Each row is where one point has got to under a steady rotation. How many steps took it there?
The counts run from 0 to 433.
[  5  14 -27   0  -9  -2  -8  -4  -4   4 -15  12  11 -21   6 -17  -4  11
 -13 -16  -2  -9 -16   9   3  25 -11  -2  -7   9   5  15  -1 -19   9  12
   5  -6  -3   4  -3 -11   4   6  11  -1 -10 -23  -2   6]  114
[ -4  13  -9  -1  -9  10  25   3  13  -6  -4   6   1   1   7 -14  -6   7
   2  -7   0  18  -9   8   8   1   5   7   2  -5  -7  16   4 -13  17   8
   6   1 -20  22   8 -13  12   6   0  -4 -19  18   5  25]  0
[ -3  11   6  -3 -20  -5  18  -5 -10  13 -13  -5  -5 -20   8   1  -6 -16
 -16   7  26 -23   7 -22  -2  -2 -12  12  -7   8   7   7   1   7 -16 -13
   1 -14  -7  -1  -8  11   5  12 -10   3 -13   3  -1   5]  429
[ -8  10   6   5   4  14  12 -10  -3   7  -6  16  -2  -4  -4  14  -4  23
 -17   4  -2   3  -3  28 -16   9  -2 -18  12   2 -14  17  17  -2  -1  20
  22 -19 -10   2  -7   5   5   6   4   6  -3   7   9   6]  179
[ -3  19  22   2 -11   4  -2 -12 -16   2 -10   7 -12 -30  13  -7 -14 -12
 -19   2  19 -17  -1 -14  -1  -2 -13  17 -14 -11  11   1   8   4  -3  -4
   7 -14  -7   3  -9  14   3   7  -4  -1  -3  -8  -6 -12]  421
[  1  -2  -9 -10 -10  10  12   4  -1   4 -10   0  16 -15  -2   4  -9 -25
   5  17   0 -29  -3   9  -3   5 -15   6  -6 -12  -4   0  -3  -7  13  -1
 -26  -3 -13   0   0  -4   2  10  -4   6 -24   3  15 -17]  233
[ -9   1   7   8  -3   5 -10   4  -6  -5 -14  12 -20 -18  23  23 -12  -3
 -15  20  20   2  10  -1   2   1   2  25  14   3  -4  -4   6  15 -10   0
  -8  -7 -17   7  -5  10   4   8   5   1   6   3  -3  -7]  57
[ -2   5  -2  -3 -11  -4  10  16   7  -2 -10   6   6  -4  15 -25 -13   2
 -11  15  17 -14   2  -3   8  -9  -6  14  -1  -3 -13  -2   7   3 -10  -8
  -5  -1 -23   3   4 -12  -3   9  -5  -4 -31  22   3  16]  142
[ -1   0  10   7 -13   6 -14   7  -6   3 -14   6 -15  -9  24  11 -19  24
 -27  12   8 -14   1  12  -4  11   3   9  10  23  -1  11  13  11 -13  -1
   4  -4 -10  -6  -3   4   5   3   8  -7 -10  12   4  -9]  50
[ -7  -4  -9   4  11   3  17  -2   9   5  -8   9   4  -3 -11  18   6   3
 -13  16   5  -3  13  13  -8   1 -17  -6  18  -4 -24  -2   9   4  -7  19
  16 -30 -11  -1 -10   6   3  19 -11   8  -4   5   5   7]  172
[  0   4  -2 -10  -8   4  28   9  23   5   4   6   9  -9   3 -15   0   3
  -4 -11 -12 -11 -11  -4  11   6 -13  11  -4  -8  -4  14   2 -12  16  16
  14 -12 -10   3  -4  -5  18   9   0  -4 -31  13   5   2]  16
[ -2  12 -18  -4 -12  10  22 -11  -4   6  -4   3   7 -19 -10   8  -8   4
   6 -17  -8 -10 -20  14 -13  15  -3 -13  -7   0  10  27   0 -16  16  10
  -2 -12 -11   6  -3   2  11  -1   9  12  -3 -15   5  -8]  100
[  5  -1  -3   1 -23   2  18   5  -4   1 -16 -14   9  -8   9   1  -8 -20
  -4   6  18 -19  -3 -13  -7  -4   2  20 -12  11   7  12  -8  -5  16  -6
  -7   6 -12   5  15  -5  20  18  -3   7 -22   4   9   8]  221
[  8  -7  -9 -17   9   2  13   3  -8 -11 -16  16  15 -11  11  15   3 -15
  -4   0   7 -32  -5  -6   1  18 -15 -12   7  -2 -10  -2   5   7  11  17
  -1 -14 -14   2  -3   4  21  -1   8   0 -11   0  16   1]  315
[ -4   5 -22  -1 -11   7  38 -13  -2   6  -8   0   7 -12 -14  13   6 -20
   9  -2   3  -5  -2   8  -6   1 -12 -14  -1  -2   0  21  -7  -6   7   5
  -5 -15 -14  11  -8   5  18  10  -6  18  -5  -4   3   7]  92
[  0   4   3  14  11   9   5  -7  -9   2  -6  13 -10 -21   2  31  -7   9
  -7  -2  -1   8  -9  21 -11   6  -1 -10   3   1 -11  14   8   4  -2  18
  11 -21 -16   4  -3  11  18   9   0  16  14   0  -5  -5]  183
[ -7   9   3 -10 -24   9  13  -4  -2   7 -12  -2  14  -3  -3 -17  -9  -7
  -4   5   3 -27  -3   3  -2   8  -8  12  -9   5   7  12   3  -8  20  -6
 -11   4  -7   8   7 -12   8   9   0   2 -37   6  20   3]  225
[  3   8   2   7   0  12 -14  -4  -2 -12 -13  23 -11 -28  16 -10  -8  -1
 -24  -5  -1  -8   1   5  10   7 -17  11  -3 -20   7  -2  11  -4  14  14
  16  -6  -6   9  -9  12  15   2   6  -3  -6  -7  -5 -10]  405
[  6   7   4  12   0  18 -13  -6  -6  -9 -16  23  -4 -21  12 -20 -10   6
 -24   0  -2 -12  -1  15   4   3 -12   2  -5 -17   3  -1  15 -10  11  14
  21  -5  -6   8  -5  14  12   3   8  -3 -11  -2  -3  -3]  404
[ -6   9   1  -5   3  -4 -11  15   4  -9  -1  18   3 -24  25 -19 -16  -8
  -2   6  12  -5  -8  -9  16   4  -4  28  -2 -17  -8  -8   8   2   1   1
 -20  -3 -23   9  -1 -12  -5   7   5  -4 -14   4  -4  -1]  136
[-16  14   4  15 -14  12  10 -11 -13  -5 -13  -3 -15 -12  -2  17 -14 -13
  -3  20  23   9  13   2 -15 -12   6  20   5 -10   4   3   3   8   1  -6
  -3  -6 -18  16   0  10  -1   9  -3  17   7   1   2   5]  72
[ 10 -15 -16  13   0  12   2  15  13 -16  -9  13   2  -8  20  14  -4   4
 -10   8 -10  -7  -5  10  -1   0   2   6  14  -8 -10   6   4 -13  10  22
  14  -2 -18   3   2  17  23   7  14   3  -8  10  -9  -8]  394
[-24  15   5   7   3   0   8  -1   6  16   7   7  12 -22  -6  -6 -10  -6
   3  16   7  17   0   6  -3  -4  -2  26   0 -12 -12   6   2  -7   4   4
 -17 -13 -11   8   0 -23 -13  26  -7  12 -13  -5   5   9]  359
[-13  -1  -4  -4   0  -1  22  15  18   0   0  -5   2   3  -3   3  -8  -2
  -7  24  13 -10  16  -9  -4  -6  -8  20  16 -14 -18  -9   5   6  -9   6
   6 -24 -22  -3  -6  -1  -8  15 -11  -2 -14  14   7   8]  156
[ -4   2  -4  -1 -13  -1  20   2  -9  -5 -10 -10  12   7  -6  -3 -10   8
 -11  -3  12 -34  -6  -9 -20   4   5  -2   3   9   0  10  13   2  10  13
  24 -12 -13  -1   4  15  20  -1  11  12 -14   4   8  11]  304
[  4  14 -17  13 -16   9   0   5   8   5 -13   2 -23 -16   5   3 -17  25
 -14   2  -4   1  -5  32  -2   7  -6   2   3   7   1  18   4  -4 -16  -5
  -2  -7 -18   1  -5  -4 -12   4  -6  -5  -2   2  -6 -13]  258
[ -6  -3 -15  16  -2  15 -10   5  11  -7  -5  11  12  -7  -6  -7  -9  17
 -10   5 -16  -5   2  20  -8   2  -6  10  13 -14  -4   6  10 -16  24  28
  19  -8  -7   2  -4   7  10  10  16  10 -14 -11   2  -4]  388
[-19  18  13   2  -6   7  17  -1   4  11  11   0   1 -12   5   7 -24   3
   4  13   6  19 -13  12  -9  -4  13  25   1   1 -12  19   3 -12  -2  -2
 -16  -9 -19   7   6 -18 -13  14   1   5 -10   7   9   1]  357
[-17  -1  -7  -1  -9  -1  29   9  20  14   8   0  10  -1   3   8  -4   1
   5  14  -2  14  -2   3  -1  -2  12  17  14  10 -15  19  -5 -10  -1   2
  -8  -9 -17   5   1 -14   3  19   3   9 -21  18   6  14]  365
[ 21  -1 -19   5  -7  -4  -2  15   3  -7 -16   6   7 -12  37  -9 -12   1
 -13   2  16 -11 -21   1   6   5   8   4  -4  15  -7   7  -6 -18  -9  -2
   0   2 -19   5  14  -7   4   9   5  -6 -13   6  -9  11]  125
[ -8   4  -4  -6 -10  -1  14   0  -9  -6  -9  -2  14   7  -4  -8  -6   8
 -16   1  12 -31  -2 -13 -19   8   0   3   9   2   2   4  15  -4  14  20
  26 -16  -7  -3   3  13  13   0  17  10 -13  -6  10  10]  305
[-19  16  10   8  -4   6  12  -2   2  13   6   4  10 -17  -3  -3 -17  -3
   4  16   8  17  -5  15 -12  -6   9  21  -4  -6 -14  12   0 -11  -1  -4
 -13 -13 -16   4   9 -17 -18  23  -3  10 -12   4   6   8]  358
[ -7   9  15  -5  -8  11   5  -6  -8  -8   3   2  12 -14  21   8 -11 -17
  -2   8  16  -4 -10 -18  -6   1  14  28  -4  -4   6   9   1 -14  22   8
  -7   3  -9  10  14   0  11  10  19   1 -10  -2  10  -1]  215
[ 12  -2   8  -2  -4  12   7  -2  -1 -10 -16  26  -2 -15  33  -4   2 -12
 -20   9   9 -13   1  -5  15  -4  -9   0  -2  -9  -4   2   6 -10  -6   0
  13  -3 -12   6  -7  18  19   5   4 -10 -16  16  -3   5]  411
[ -1   1  -4  12  13   5   1  -8  -1  -4  -8  12  -1 -15   9  30   0   2
 -16   6   8  14  -1   5  -9   7   1   0  14  -3 -14   6   6  -8  -1  26
  22 -21  -7   4  -1  10  11  15   6   7  13 -11  -1   7]  185
[ 14   9   3 -14  11  14   2  -6 -10  -9 -20  16   7 -13  24  22  -9  -8
  -9  10  22 -13 -13  12  -6  15  -6 -11  -3  -8 -13  -5   4  -5   2   8
  -5 -10 -15   5  10  -4  -1   3   4 -15   3   4  20  -4]  328
[ 15   3   7  11  -2  15  -5   3  -6 -16 -12  14 -14 -26  29   7 -15  -4
 -15  -1   3 -13 -11   5   3  -2  -5   9  -8 -12   3   7   5  -2   4   6
  11  -4 -19   8   0  20  21   0   5  -1  -1   6 -13 -16]  407
